[ 39 -13 -44   6 -22 -52] : naba
[ 39 -13 -44 -21  30  -8] : Zorif
[ 39 -13 -44 -21   8 -43] : kes
kes? | [ 39 -13 -44 -21   8 -43]
naba? | [ 39 -13 -44   6 -22 -52]

[  5   4  22  -7  10   0  -3  -7  17   6   2 -11 -17   5 -10 -48   7 -15
 -19  -4  -2   6 -12  15   7  15 -23  29   1  -4 -21   9  18  -1 -10  24
 -15 -15  14  22 -19   6  11 -12   0 -16  -8 -10  -1  -3  12  16  -7  -1
 -21 -22 -16  22 -22] -> nafi
[  4   2  21  -6   9   1  -3  -7  17   5   3 -10 -19   5 -11 -52   8 -15
 -18  -5  -2   5 -12  15   6  16 -25  29   1  -4 -20   9  17  -2  -9  23
 -15 -14  14  23 -18   6  11 -11  -2 -16  -8 -10  -2  -5  14  20  -6   1
 -23 -23 -17  22 -23] -> Dosi
[  3   1  20  -6   7   2  -2  -5  17   3   4  -9 -22   5 -12 -57  10 -15
 -16  -6  -1   3 -12  16   5  16 -29  29   1  -5 -18   8  16  -3  -7  22
 -14 -13  12  25 -17   6  11 -10  -4 -14  -8 -11  -4  -9  16  24  -5   3
 -26 -24 -19  22 -24] -> Zufud
[  7   2  24  -7  18   0  -7 -16  22  16   3 -16  -3   4 -10 -32   2 -18
 -21   2  -5  14 -12   9  14  15  -7  24   2  -4 -23  10  19   5 -16  26
 -23 -13  20  14 -18   6  12 -16   5 -25 -10   1   6   9   5   3  -9  -6
 -17 -22 -13  24 -16] -> rerul
[  9   3  24  -9  22  -1  -9 -23  23  20   0 -16   4   0  -9 -21  -1 -19
 -22   3  -7  18 -14   9  16  15  -2  23   2  -4 -25  10  22   6 -17  29
 -30 -18  25   9 -22   4  12 -20  11 -28 -14   6   9  18   1  -5 -11 -13
 -15 -21 -11  27 -14] -> Ves
[  7  -7  20  -7  16   3  -9 -25  24  16   1 -13  -2  -5 -14 -36   2 -23
 -15   1  -5  16 -18  10  14  19 -10  21   4  -7 -18   7  20   2 -12  24
 -35 -18  27  13 -20   2  12 -20   5 -27 -17  14   4  12   6  10  -7  -9
 -26 -28 -17  33 -17] -> Pov
Zufud? | [  3   1  20  -6   7   2  -2  -5  17   3   4  -9 -22   5 -12 -57  10 -15
 -16  -6  -1   3 -12  16   5  16 -29  29   1  -5 -18   8  16  -3  -7  22
 -14 -13  12  25 -17   6  11 -10  -4 -14  -8 -11  -4  -9  16  24  -5   3
 -26 -24 -19  22 -24]
Dosi? | [  4   2  21  -6   9   1  -3  -7  17   5   3 -10 -19   5 -11 -52   8 -15
 -18  -5  -2   5 -12  15   6  16 -25  29   1  -4 -20   9  17  -2  -9  23
 -15 -14  14  23 -18   6  11 -11  -2 -16  -8 -10  -2  -5  14  20  -6   1
 -23 -23 -17  22 -23]

[-16 -11  28  -8 -21   7  10 -11 -10 -40  -5 -42  -1  12   7  10  -1  -6] = Rera
[  7   6   5   6  -9  -9  -1   1 -43  13 -22 -18   4 -23  -5  -1 -16   3] = dofa
[ 50   8   9 -14  11 -16  -9  17 -27   6 -15 -32   8  14  -4  13  -3 -23] = ker
[ 18  -1   7 -18   9   4  10  20  -9 -56   9  -5  -4  31   9   5  25 -15] = bosop
[-15 -10 -10  25  -1  -4  -7 -22  30  26  -5  28 -15  11  -7 -11 -32 -48] = tovep
[-39 -11  14  17  -5   9   0 -19  15   0 -17  16 -14 -13   7 -13 -22 -26] = Tezu
[-34  -5   6   8 -15   7   6  -4 -11  -4  -6  -2  -1 -27   6 -12   2  37] = Bur
tovep? | [-15 -10 -10  25  -1  -4  -7 -22  30  26  -5  28 -15  11  -7 -11 -32 -48]
Bur? | [-34  -5   6   8 -15   7   6  -4 -11  -4  -6  -2  -1 -27   6 -12   2  37]
Tezu? | [-39 -11  14  17  -5   9   0 -19  15   0 -17  16 -14 -13   7 -13 -22 -26]

